One vector is turned by the same rotation once a step. Each row is the vector after some number of steps, and that number follows the row.
The counts run from 0 to 119.
[ 69 122 129 156 114 147 128 115 141 125 167 132 145 121 133 129 109 101
  90 122 130 130 161 125  95  70 117 121 136 113 131 157 121  69 120 148
 161  86 109  67 150 133 171]  78
[ 88 143  96 124 156 118 109 141  88 121 120 102 136 164 162  90 122 153
  90 112 139 138 145 146  74  75 137 130 153 111  97 143 136  68 130 175
 121 108 122 118 159 133 142]  86
[ 95 164  99 160 142 125  84 121  99 116 139 161 160 131 164 135 126 153
 113 121 142 120 142 134 117  77 116 120 135  89 103 155 134  75 129 161
 163 129 126 112 134 178 188]  59
[121 114 115 137 134 135  95 123 154 106 139 135 156 138 123 140  86 106
 107  98 133 124 144 108  85  53 123 154  96 125 131 144 144  90 122 171
 173 129 136  71 141 175 152]  22
[103 122  84 132 126 143 121 125 123 110 124 141 152 129 136 108 110 133
  98 109 137 113 178  86 102  91 179 100 103 101 106 152 123  72 107 162
 139  74 141 104 145 156 163]  73
[ 93 122  75 121 115 126 116 118  85 151 152 159 161 130 164 112 121 140
 124 132 172 132 152 151  79  97 129  98 159  91 115 138 124  67 117 148
 125 103  98 101 165 141 155]  116
[137 138  72 127 153 157 114 118  98 111 133 132 145 130 150  99 117 137
 127 117 156 134 158 126  73  57 154 137 136 114 142 133 150 112 128 149
 150  88 137  80 159 181 138]  102
[130 125  96 164 128 147  96 119 144 138 168 144 146 146 141 138 151 162
 118 120 161 136 166 149  98  61 115 119 130 122 113 150 139  86 115 145
 147 133  86  96 154 186 169]  63
[135 141  72 122 146 149 107 115  98 119 132 134 144 132 151  95 105 136
 132 118 158 125 161 123  79  58 142 137 145 114 138 142 158 118 131 150
 158  81 134  89 164 180 141]  101
[106  90 103 109 119  84  83 157 116 136 157 134 149 136 142 148 109  99
 110  99 130 116 141 134  83 110 141 103 131 113 113 161 157  57 106 169
 149 116 114  82 137 141 158]  39
[122 127  73 109 125 129 108 124 116 135 112 132 168 166 159 109  96 150
 113 124 160 144 161 122  90  61 132 133 132 102  98 113 135  70 132 175
 129 110 144 127 175 153 127]  16
[113 107  89 128 146 139 102 125 133 111 119 151 161 144 133 134  94 125
 108 115 142 130 143 113  81  43 128 149 119  96 108 109 129  75 128 165
 145 127 162  92 166 157 135]  19
[ 91 119  93 109 118  94  81 136 115 156 162 137 156 129 160 112  97 125
 114  97 147 102 159 116  92 130 146 114 125 109 120 163 150  85 123 172
 145 107 109  96 161 159 166]  42
[124 124 120 139 125 129  95 122 156 115 138 127 158 143 130 130  89 102
 106  98 131 129 148 113  87  61 127 159  94 135 135 155 145  95 119 173
 176 119 124  71 135 184 152]  23
[ 96 112  99 101 118  84  77 144 119 147 162 137 154 131 154 122  96 116
 113  96 138 103 151 117  91 127 143 111 127 109 120 166 155  77 114 172
 148 112 111  89 149 152 165]  41
[119  77 105 121 121 101 105 158 110 123 156 129 151 145 136 164 123 102
 106 111 133 137 142 149  72  90 151 107 126 116 114 145 146  50 102 161
 140 122 115  77 127 141 150]  37
[ 69 124 116 156 136 130 116 118 119 124 150 131 154 132 132 110 125 128
  73 111 151 145 135 138  80  83 133 114  99 123 115 156  97  57 108 158
 132 140  98  78 138 143 167]  6
[115 160 109 154 116 145 101 116  88 131 124 130 154 154 167 100 107 113
 132 111 126 134 151 137  80  87 129 152 150 119 139 164 158  92 106 164
 156  76  92 106 122 181 149]  28
[ 99 156  97 165 143 134  88 118 109 117 150 162 161 125 154 135 129 162
 118 118 149 122 142 138 113  74 112 119 139  92 105 157 136  80 125 158
 160 129 111 108 142 183 184]  60
[100  91  77 111 134 120 111 129 123 131 160 143 149 128 142 130 115 135
 114 130 186 119 155 144  67  66 125 106 134 103 134 113 128  78 120 155
 126 133 107  91 184 127 156]  119
[126  83  94 132 129 127 130 147 101 107 158 125 159 140 134 161 137 131
 107 120 147 149 147 157  63  78 162 115 129 112 121 142 138  54 101 154
 129 118 114  87 133 157 142]  35
[ 95 122  91 145 123 147 128 118 125 114 131 147 158 122 132 111 109 126
  91 111 134 124 175  88 101  89 169 103 107 100 106 153 116  66 108 155
 142  78 144  91 143 156 162]  74
[ 94 139  83 120 151 127 104 137  84  95 131 129 146 125 146  85 112 109
 102 129 159 120 142 115  97  65 160 108 132 103 138 156 135  75 105 150
 152  88 127 107 145 119 167]  1
[149 108  97 138 114 126  83 142 140 140 129 124 111 175 142 126 143 119
 125 113 143 122 177 134  91  54 131 103 138 131 109 136 163  78  97 166
 136  94  85 104 144 149 156]  67
[131 126 117 118  95 113 103 113 152 156 136 130 147 154 151 140  89 117
 115 101 124 148 155 136  92  77 103 118 126 126  89 147 144  87 141 177
 167 108 123  70 147 181 143]  95
[126 132 125 142 116 131  91 119 142 125 139 120 158 149 136 120  90  97
 105  97 130 133 148 117  90  69 132 156 101 144 138 164 149  95 118 171
 174 110 115  77 123 190 155]  24
[ 86 135 125 133 121 120 122 127 135 124 173  85 138 138 150 106 110 117
  89 125 145 137 162 144  95  68 115 128 150 137 139 171 145  84 125 161
 162  88  84  93 157 126 162]  81
[132 147  94 111 112 127  93 114 123 147 130 138 141 146 160 111  89 117
 142 113 138 127 161 128  93  72 109 130 157 112 115 149 167 108 139 169
 178  79 121  87 161 170 142]  98
[132 129  77 138 156 160 116 119  92 106 131 131 141 131 139 108 125 125
 114 116 153 133 153 127  66  50 163 134 130 119 140 130 139 105 122 146
 144  94 142  72 145 182 136]  103
[ 98 122 104 141 118 140 137 124 130 123 145 122 131 147 162 141 112 123
 107 122 150  97 168 148  61  53 124 132 135 106 151  93 126 112 126 180
 126 118 113  84 166 140 165]  49
[113 126 108 130 119 121 130 135 131  98 139  95 136 149 163 151 106 117
  96 123 150 100 165 148  73  48 137 126 120 119 153 105 137 110 121 191
 146 120 111  94 148 141 170]  51
[123  81 100 128 125 115 118 155 105 114 159 127 158 142 135 165 129 115
 107 116 141 147 145 155  66  78 159 109 129 115 119 142 141  50  96 155
 135 121 116  78 128 148 145]  36
[113 122 118 141 129 122 113 136 103  97 134 131 128 125 129 136 115  93
 109 106 127 130 129 142  62  73 144 108 110 129 129 163 134  84  89 171
 161 114  95  64 105 157 165]  108
[122 118  77 121 128 126 100 141 124 106 113 134 132 141 140 108 112 130
 117 107 141 103 178  89  95  82 172  98 115 104 104 153 150  81  97 171
 143  72 125 122 146 144 163]  71
[ 98  97  74 119 129 125 115 127 109 137 160 151 152 127 147 127 123 138
 122 131 181 124 155 149  71  76 122 105 147  92 126 121 126  74 117 151
 125 125 105  97 183 127 153]  118
[122 117 104 150 146 143 118 131  98  95 129 132 129 131 127 132 130  97
 106 109 135 134 133 141  52  56 151 120 115 125 132 138 129  86  99 156
 145 113 119  52 114 163 152]  106
[122 150 121 148 110 135  91 116 113 142 129 120 156 159 159 105  98  97
 116 102 122 137 149 125  92  85 131 153 120 134 134 167 155  95 115 168
 164  88 103  87 118 188 153]  26
[ 95 144 115 120 134 118 114 133 110 129 155  74 141 159 164  89 118 132
  84 123 152 145 163 148  93  74 131 128 151 138 130 167 150  80 131 166
 146  92  94 111 158 131 149]  83
[ 89 129 125 131  99 105 109 119 139 146 139 119 144 156 150 120 100 126
 105 115 148 139 145 153  82  83  87 117 131 126 106 161 127  68 110 183
 143 125  62 111 150 129 159]  10
